In the rows, zero is written as 100.
Each run below is a few steps of one of 6 hidden systems, one row a step.
z_649, trace 1 (10 x 18):
97, 140, 69, 122, 83, 93, 48, 130, 84, 92, 79, 96, 98, 101, 73, 65, 100, 91
92, 111, 101, 137, 104, 95, 42, 98, 89, 147, 74, 75, 112, 88, 76, 89, 85, 103
105, 73, 113, 137, 100, 124, 57, 90, 129, 136, 84, 69, 88, 90, 116, 129, 83, 123
128, 49, 95, 101, 114, 117, 85, 86, 131, 85, 116, 60, 70, 98, 107, 118, 96, 134
109, 64, 96, 57, 135, 96, 124, 64, 109, 92, 127, 75, 90, 116, 75, 101, 111, 132
64, 83, 106, 49, 111, 96, 157, 63, 104, 111, 118, 122, 101, 96, 99, 109, 113, 103
83, 105, 104, 69, 85, 100, 150, 109, 111, 74, 104, 160, 96, 79, 119, 104, 126, 91
100, 149, 88, 79, 90, 79, 117, 129, 96, 53, 87, 127, 107, 93, 102, 75, 131, 85
92, 154, 107, 112, 104, 61, 92, 118, 70, 102, 73, 97, 130, 83, 96, 71, 106, 69
105, 128, 130, 153, 95, 94, 76, 116, 91, 131, 74, 91, 129, 91, 126, 108, 88, 72
z_756, trace 2 (10 x 18):
90, 68, 97, 98, 98, 139, 93, 113, 151, 92, 90, 100, 82, 101, 63, 109, 136, 118
95, 106, 97, 73, 123, 99, 98, 112, 141, 71, 72, 91, 98, 86, 74, 87, 152, 126
79, 112, 99, 63, 105, 64, 93, 87, 127, 79, 81, 74, 89, 57, 113, 104, 146, 100
70, 109, 82, 52, 83, 74, 103, 69, 121, 98, 101, 108, 78, 77, 141, 117, 114, 124
90, 142, 62, 74, 86, 83, 111, 101, 99, 90, 102, 119, 87, 88, 145, 86, 79, 140
88, 138, 74, 91, 100, 63, 110, 100, 50, 94, 102, 113, 109, 88, 121, 66, 65, 95
85, 119, 110, 109, 102, 90, 121, 81, 49, 115, 119, 109, 115, 108, 131, 109, 53, 63
99, 109, 103, 140, 85, 141, 99, 99, 77, 126, 130, 123, 96, 120, 109, 113, 48, 76
123, 108, 110, 140, 115, 139, 80, 111, 73, 114, 104, 125, 113, 129, 59, 91, 68, 94
134, 93, 141, 137, 131, 114, 70, 106, 86, 106, 95, 82, 120, 111, 63, 105, 105, 71
z_177, trace 3 (10 x 18):
160, 147, 132, 124, 89, 111, 84, 105, 99, 106, 129, 112, 114, 93, 104, 118, 112, 84
121, 130, 135, 130, 137, 103, 81, 90, 99, 104, 86, 72, 110, 83, 143, 122, 72, 103
131, 76, 99, 117, 104, 81, 64, 106, 76, 66, 91, 97, 81, 61, 148, 105, 80, 99
104, 75, 103, 60, 131, 85, 72, 55, 77, 66, 97, 101, 77, 104, 125, 121, 84, 122
62, 68, 58, 80, 124, 100, 92, 81, 92, 88, 96, 86, 68, 76, 90, 78, 72, 128
71, 75, 72, 68, 93, 105, 93, 98, 85, 90, 92, 151, 89, 113, 51, 75, 107, 114
36, 109, 85, 84, 86, 116, 102, 91, 129, 130, 81, 109, 102, 133, 61, 101, 117, 105
94, 117, 75, 121, 42, 105, 105, 125, 118, 147, 119, 107, 104, 104, 69, 81, 118, 92
123, 135, 126, 119, 83, 98, 118, 106, 98, 145, 112, 114, 141, 143, 93, 108, 109, 95
112, 106, 116, 148, 90, 90, 123, 127, 108, 126, 91, 62, 125, 102, 143, 104, 91, 77
z_756, trace 4, 10 rows:
118, 96, 120, 115, 136, 121, 37, 75, 98, 118, 98, 80, 96, 97, 70, 112, 92, 117
154, 63, 127, 107, 125, 100, 57, 87, 103, 92, 101, 82, 92, 80, 101, 117, 109, 125
158, 57, 96, 83, 85, 76, 81, 97, 105, 77, 129, 78, 84, 108, 102, 110, 133, 113
127, 78, 76, 72, 92, 71, 130, 93, 119, 104, 133, 57, 98, 120, 91, 86, 124, 131
100, 84, 79, 94, 95, 78, 169, 115, 119, 119, 118, 77, 106, 74, 105, 66, 111, 117
78, 92, 94, 88, 78, 88, 170, 124, 104, 104, 103, 139, 111, 77, 106, 78, 125, 84
56, 147, 98, 90, 73, 107, 146, 121, 116, 101, 91, 136, 115, 117, 102, 96, 120, 72
37, 153, 93, 109, 88, 112, 95, 105, 113, 131, 66, 115, 113, 99, 90, 93, 92, 87
59, 121, 116, 115, 116, 114, 66, 92, 88, 112, 46, 129, 108, 85, 117, 109, 75, 101
96, 106, 113, 112, 105, 107, 35, 95, 83, 65, 65, 114, 87, 107, 131, 126, 79, 87
z_908, trace 5:
57, 119, 98, 124, 62, 101, 130, 108, 105, 156, 99, 109, 118, 97, 108, 101, 96, 69
140, 98, 85, 135, 55, 124, 121, 138, 101, 118, 147, 116, 94, 96, 83, 83, 99, 89
125, 155, 103, 129, 121, 128, 86, 110, 95, 105, 111, 81, 118, 138, 66, 88, 82, 100
96, 89, 115, 135, 121, 103, 60, 87, 70, 114, 103, 64, 97, 70, 75, 100, 79, 55
130, 55, 149, 102, 128, 129, 96, 86, 102, 88, 114, 109, 98, 99, 74, 130, 123, 85
104, 100, 103, 89, 114, 118, 60, 83, 142, 63, 89, 64, 75, 118, 120, 136, 115, 118
92, 84, 75, 59, 132, 70, 78, 84, 84, 57, 84, 93, 79, 69, 100, 79, 101, 122
57, 98, 121, 56, 117, 81, 122, 75, 102, 103, 65, 133, 118, 102, 114, 111, 122, 107
81, 92, 80, 88, 42, 79, 114, 109, 128, 106, 97, 117, 82, 81, 152, 113, 119, 104
127, 133, 68, 86, 82, 86, 135, 127, 91, 91, 115, 130, 109, 115, 108, 64, 98, 135
z_177, trace 6:
106, 35, 119, 106, 100, 74, 131, 88, 94, 142, 108, 82, 119, 98, 108, 103, 105, 96
108, 73, 99, 84, 95, 92, 176, 116, 114, 93, 112, 120, 108, 97, 128, 92, 112, 115
113, 113, 93, 77, 122, 96, 145, 117, 131, 56, 100, 74, 107, 131, 94, 85, 129, 112
105, 104, 113, 94, 125, 90, 105, 108, 113, 85, 104, 60, 109, 73, 50, 81, 148, 71
95, 134, 138, 91, 111, 108, 113, 93, 105, 109, 104, 130, 109, 37, 81, 105, 137, 73
87, 180, 103, 100, 104, 118, 98, 103, 117, 83, 91, 117, 95, 72, 127, 104, 98, 105
115, 155, 85, 110, 97, 91, 35, 108, 85, 78, 93, 83, 91, 103, 103, 91, 88, 93
96, 97, 114, 108, 107, 80, 37, 65, 51, 118, 95, 92, 97, 89, 98, 117, 74, 73
72, 78, 93, 104, 89, 103, 93, 79, 69, 117, 106, 131, 80, 77, 142, 114, 45, 94
92, 79, 62, 93, 88, 113, 103, 99, 87, 75, 107, 119, 76, 153, 124, 100, 54, 125
z_147, trace 7 (10 x 18):
107, 80, 124, 86, 95, 116, 112, 102, 138, 83, 112, 103, 87, 59, 81, 117, 157, 81
90, 132, 100, 82, 142, 93, 91, 90, 124, 75, 90, 48, 93, 62, 88, 89, 122, 100
83, 93, 109, 111, 148, 91, 95, 101, 71, 80, 68, 92, 101, 43, 123, 84, 71, 91
101, 100, 132, 90, 111, 106, 110, 87, 86, 56, 98, 126, 91, 91, 154, 140, 89, 71
105, 137, 75, 80, 74, 86, 71, 87, 94, 57, 128, 92, 67, 98, 132, 115, 95, 87
119, 140, 73, 91, 110, 72, 87, 92, 43, 94, 121, 101, 105, 107, 96, 66, 63, 104
88, 111, 100, 117, 96, 100, 106, 96, 67, 121, 93, 124, 122, 152, 128, 104, 53, 101
114, 86, 87, 114, 31, 108, 89, 113, 99, 122, 123, 137, 92, 135, 108, 116, 101, 93
133, 124, 84, 93, 73, 97, 99, 103, 114, 127, 135, 92, 112, 138, 52, 85, 124, 121
89, 93, 87, 125, 109, 102, 97, 115, 111, 151, 76, 75, 123, 117, 65, 71, 92, 133
z_649, trace 8 (10 x 18):
127, 146, 126, 102, 141, 143, 81, 83, 100, 97, 113, 124, 102, 89, 79, 108, 89, 126
74, 123, 84, 87, 137, 102, 81, 69, 81, 79, 93, 85, 80, 80, 133, 102, 47, 116
131, 64, 123, 96, 130, 84, 86, 81, 53, 89, 91, 135, 105, 83, 119, 104, 76, 114
114, 112, 100, 69, 89, 71, 86, 72, 98, 94, 93, 111, 102, 145, 149, 127, 97, 133
105, 60, 66, 93, 68, 46, 122, 110, 71, 100, 109, 90, 97, 101, 134, 78, 90, 102
115, 82, 108, 99, 75, 81, 126, 126, 103, 123, 85, 124, 135, 159, 90, 89, 129, 109
59, 100, 74, 104, 49, 86, 109, 117, 122, 108, 97, 76, 96, 132, 101, 104, 122, 63
117, 89, 97, 129, 69, 111, 109, 137, 109, 121, 121, 104, 102, 78, 49, 77, 131, 69
80, 154, 98, 115, 105, 144, 94, 112, 144, 116, 95, 82, 106, 116, 60, 98, 114, 105
64, 92, 94, 123, 128, 128, 83, 101, 103, 96, 98, 72, 76, 47, 74, 93, 82, 73
z_908, trace 9:
53, 105, 99, 103, 77, 121, 93, 84, 88, 126, 91, 156, 91, 101, 126, 120, 66, 97
118, 79, 79, 120, 47, 108, 71, 125, 92, 113, 99, 155, 89, 116, 105, 97, 93, 115
128, 127, 85, 99, 81, 82, 60, 95, 83, 131, 103, 104, 120, 152, 76, 90, 100, 129
116, 100, 109, 120, 106, 78, 68, 75, 79, 164, 108, 72, 115, 76, 91, 94, 81, 117
131, 55, 133, 132, 120, 115, 112, 111, 119, 139, 95, 91, 117, 82, 86, 98, 111, 124
109, 82, 95, 115, 107, 109, 98, 120, 152, 96, 83, 38, 99, 118, 85, 98, 129, 114
86, 103, 79, 74, 129, 85, 110, 91, 112, 79, 114, 46, 90, 75, 60, 73, 122, 95
59, 126, 124, 76, 136, 120, 141, 86, 119, 93, 96, 107, 104, 58, 84, 103, 117, 83
74, 115, 103, 104, 79, 119, 114, 128, 132, 66, 84, 121, 80, 67, 122, 114, 124, 67
116, 140, 87, 81, 80, 89, 105, 122, 84, 41, 107, 131, 95, 112, 105, 89, 119, 80
z_147, trace 10:
144, 101, 128, 139, 116, 131, 77, 119, 99, 119, 97, 102, 123, 136, 61, 102, 98, 104
115, 68, 119, 125, 103, 126, 46, 91, 126, 127, 83, 81, 97, 126, 91, 129, 102, 126
126, 60, 104, 87, 115, 120, 70, 77, 120, 115, 109, 109, 83, 82, 76, 108, 112, 151
81, 84, 94, 61, 141, 113, 102, 76, 126, 86, 81, 100, 92, 107, 88, 98, 107, 158
53, 53, 78, 64, 113, 77, 103, 88, 101, 81, 64, 107, 86, 84, 108, 90, 106, 116
71, 81, 101, 48, 105, 66, 148, 76, 96, 88, 108, 110, 101, 77, 114, 101, 124, 89
56, 133, 75, 75, 87, 76, 146, 100, 111, 90, 106, 85, 94, 72, 129, 88, 106, 81
89, 127, 88, 112, 91, 79, 142, 134, 72, 80, 104, 105, 113, 71, 106, 66, 95, 53
102, 137, 124, 128, 94, 93, 122, 118, 83, 91, 105, 86, 124, 115, 119, 107, 98, 35
128, 128, 107, 149, 70, 110, 72, 113, 93, 116, 125, 82, 96, 88, 115, 113, 85, 62
z_860, trace 11, 10 rows:
85, 129, 128, 102, 120, 104, 73, 103, 93, 87, 44, 144, 114, 86, 123, 113, 102, 105
143, 118, 110, 122, 93, 80, 37, 111, 98, 83, 81, 87, 95, 73, 124, 108, 115, 103
145, 106, 113, 95, 138, 65, 97, 81, 84, 90, 110, 48, 114, 104, 127, 98, 90, 121
84, 83, 77, 103, 107, 84, 108, 80, 75, 92, 111, 67, 81, 101, 153, 103, 40, 96
109, 63, 68, 83, 60, 87, 104, 95, 80, 67, 135, 106, 74, 143, 112, 109, 89, 82
86, 100, 90, 78, 92, 131, 113, 82, 134, 98, 139, 78, 82, 148, 68, 120, 113, 99
77, 113, 92, 102, 95, 135, 129, 92, 104, 132, 148, 111, 92, 68, 50, 87, 97, 86
73, 119, 116, 85, 98, 113, 115, 93, 78, 124, 92, 173, 122, 104, 67, 90, 108, 98
89, 130, 113, 122, 80, 112, 54, 115, 121, 130, 56, 128, 111, 99, 88, 106, 123, 105
144, 109, 118, 125, 107, 73, 77, 121, 101, 128, 82, 82, 129, 75, 83, 80, 126, 111
z_860, trace 12 (10 x 18):
128, 161, 98, 118, 90, 84, 102, 134, 101, 79, 97, 89, 109, 73, 131, 83, 104, 89
124, 142, 117, 111, 122, 85, 116, 111, 77, 65, 98, 76, 124, 126, 132, 99, 85, 76
105, 104, 116, 134, 100, 110, 95, 100, 85, 83, 114, 70, 93, 115, 143, 130, 66, 51
142, 70, 118, 113, 96, 119, 107, 91, 78, 82, 152, 98, 89, 129, 106, 127, 81, 67
101, 74, 116, 104, 125, 150, 97, 68, 96, 105, 133, 97, 86, 136, 82, 132, 67, 97
90, 65, 97, 102, 99, 130, 69, 71, 77, 122, 131, 122, 77, 86, 55, 107, 80, 91
90, 80, 107, 68, 99, 99, 77, 61, 90, 139, 105, 138, 103, 108, 58, 108, 115, 130
82, 109, 83, 96, 87, 98, 61, 86, 121, 157, 82, 111, 98, 79, 79, 91, 105, 149
104, 101, 72, 94, 86, 55, 92, 114, 92, 136, 80, 100, 116, 84, 79, 53, 117, 139
68, 107, 80, 91, 95, 54, 115, 116, 115, 115, 50, 76, 123, 111, 120, 75, 114, 119

Which system made each of these runs?
trace 13:
60, 87, 141, 104, 114, 101, 132, 89, 118, 135, 66, 101, 130, 103, 117, 123, 112, 82
116, 88, 117, 109, 74, 115, 113, 117, 128, 62, 114, 99, 79, 83, 136, 133, 126, 62
	z_649
trace 14 (2 x 18):
62, 49, 105, 107, 114, 88, 93, 99, 125, 105, 47, 67, 100, 101, 121, 107, 105, 106
74, 55, 81, 91, 101, 114, 101, 113, 127, 52, 69, 101, 69, 102, 131, 111, 101, 109
	z_756
trace 15 (2 x 18):
113, 104, 88, 111, 108, 101, 45, 85, 41, 98, 114, 110, 87, 96, 72, 84, 60, 90
99, 113, 97, 106, 96, 108, 50, 71, 81, 146, 91, 125, 100, 112, 104, 112, 64, 142
	z_649
trace 16:
115, 91, 130, 120, 74, 116, 132, 91, 115, 149, 134, 103, 115, 131, 109, 133, 101, 87
91, 92, 67, 116, 72, 139, 141, 125, 124, 81, 135, 94, 74, 122, 109, 98, 83, 91
	z_649
trace 17, 2 rows:
124, 78, 134, 138, 88, 130, 95, 108, 80, 137, 104, 150, 117, 110, 83, 113, 91, 88
139, 102, 124, 135, 88, 120, 74, 130, 107, 102, 85, 107, 119, 146, 76, 110, 121, 86
	z_756
trace 18, 2 rows:
93, 136, 78, 106, 103, 80, 89, 103, 86, 83, 78, 84, 97, 114, 164, 96, 58, 116
114, 72, 77, 95, 98, 60, 62, 92, 53, 68, 107, 68, 88, 124, 106, 90, 79, 78
	z_177
trace 19, 2 rows:
92, 94, 50, 103, 71, 70, 71, 116, 118, 119, 87, 68, 83, 77, 97, 68, 107, 136
123, 71, 121, 92, 140, 87, 155, 107, 76, 107, 104, 115, 131, 99, 82, 71, 101, 115
	z_147
trace 20, 2 rows:
134, 88, 118, 96, 96, 76, 62, 101, 121, 117, 70, 110, 110, 76, 107, 105, 140, 141
100, 113, 97, 74, 102, 53, 89, 78, 110, 125, 78, 93, 115, 72, 130, 95, 113, 149
	z_177
trace 21 (2 x 18):
77, 70, 93, 143, 72, 107, 98, 125, 97, 100, 84, 95, 89, 99, 150, 112, 68, 66
74, 74, 78, 95, 99, 127, 93, 106, 77, 78, 92, 129, 89, 157, 79, 97, 72, 97
	z_756
trace 22:
102, 127, 87, 85, 127, 129, 110, 107, 95, 83, 113, 129, 95, 77, 40, 66, 104, 113
44, 149, 104, 80, 133, 106, 80, 74, 92, 101, 66, 120, 104, 79, 86, 95, 89, 102
	z_649
trace 23 (2 x 18):
56, 65, 78, 66, 92, 105, 112, 73, 138, 126, 105, 88, 83, 112, 83, 106, 113, 128
98, 116, 86, 93, 121, 120, 136, 123, 138, 79, 80, 113, 94, 68, 123, 79, 103, 149
	z_756
trace 24, 2 rows:
62, 121, 81, 80, 81, 126, 93, 113, 131, 89, 82, 126, 94, 129, 55, 96, 133, 100
91, 139, 116, 104, 98, 107, 98, 109, 129, 121, 99, 95, 113, 59, 55, 88, 149, 79
	z_860
trace 25, 2 rows:
115, 87, 102, 136, 130, 119, 89, 133, 71, 87, 74, 128, 106, 73, 86, 69, 72, 105
116, 85, 137, 97, 114, 94, 83, 96, 67, 58, 101, 103, 110, 119, 85, 118, 123, 42
	z_756
trace 26, 2 rows:
117, 89, 120, 114, 79, 83, 95, 79, 111, 148, 105, 87, 105, 106, 155, 135, 86, 119
140, 57, 79, 120, 101, 96, 115, 124, 102, 106, 102, 83, 98, 106, 116, 73, 78, 149
	z_908
trace 27 (2 x 18):
112, 95, 109, 115, 81, 136, 126, 102, 157, 141, 131, 82, 97, 95, 84, 118, 124, 111
99, 98, 85, 116, 119, 133, 100, 130, 134, 94, 94, 77, 92, 73, 48, 71, 116, 114
	z_147
trace 28:
58, 86, 73, 63, 122, 108, 134, 94, 112, 70, 77, 115, 90, 136, 107, 90, 91, 135
76, 69, 102, 61, 93, 67, 97, 92, 72, 73, 89, 132, 96, 85, 85, 92, 132, 67
	z_649
trace 29:
96, 65, 110, 97, 78, 95, 148, 102, 119, 102, 113, 88, 106, 149, 135, 128, 108, 82
72, 93, 52, 120, 71, 130, 126, 136, 130, 110, 103, 92, 87, 117, 80, 72, 89, 108
	z_756
trace 30 (2 x 18):
147, 58, 118, 123, 108, 112, 107, 93, 79, 135, 137, 98, 113, 115, 70, 99, 86, 105
157, 66, 127, 132, 96, 118, 124, 126, 114, 112, 122, 95, 116, 114, 81, 98, 122, 96
	z_756
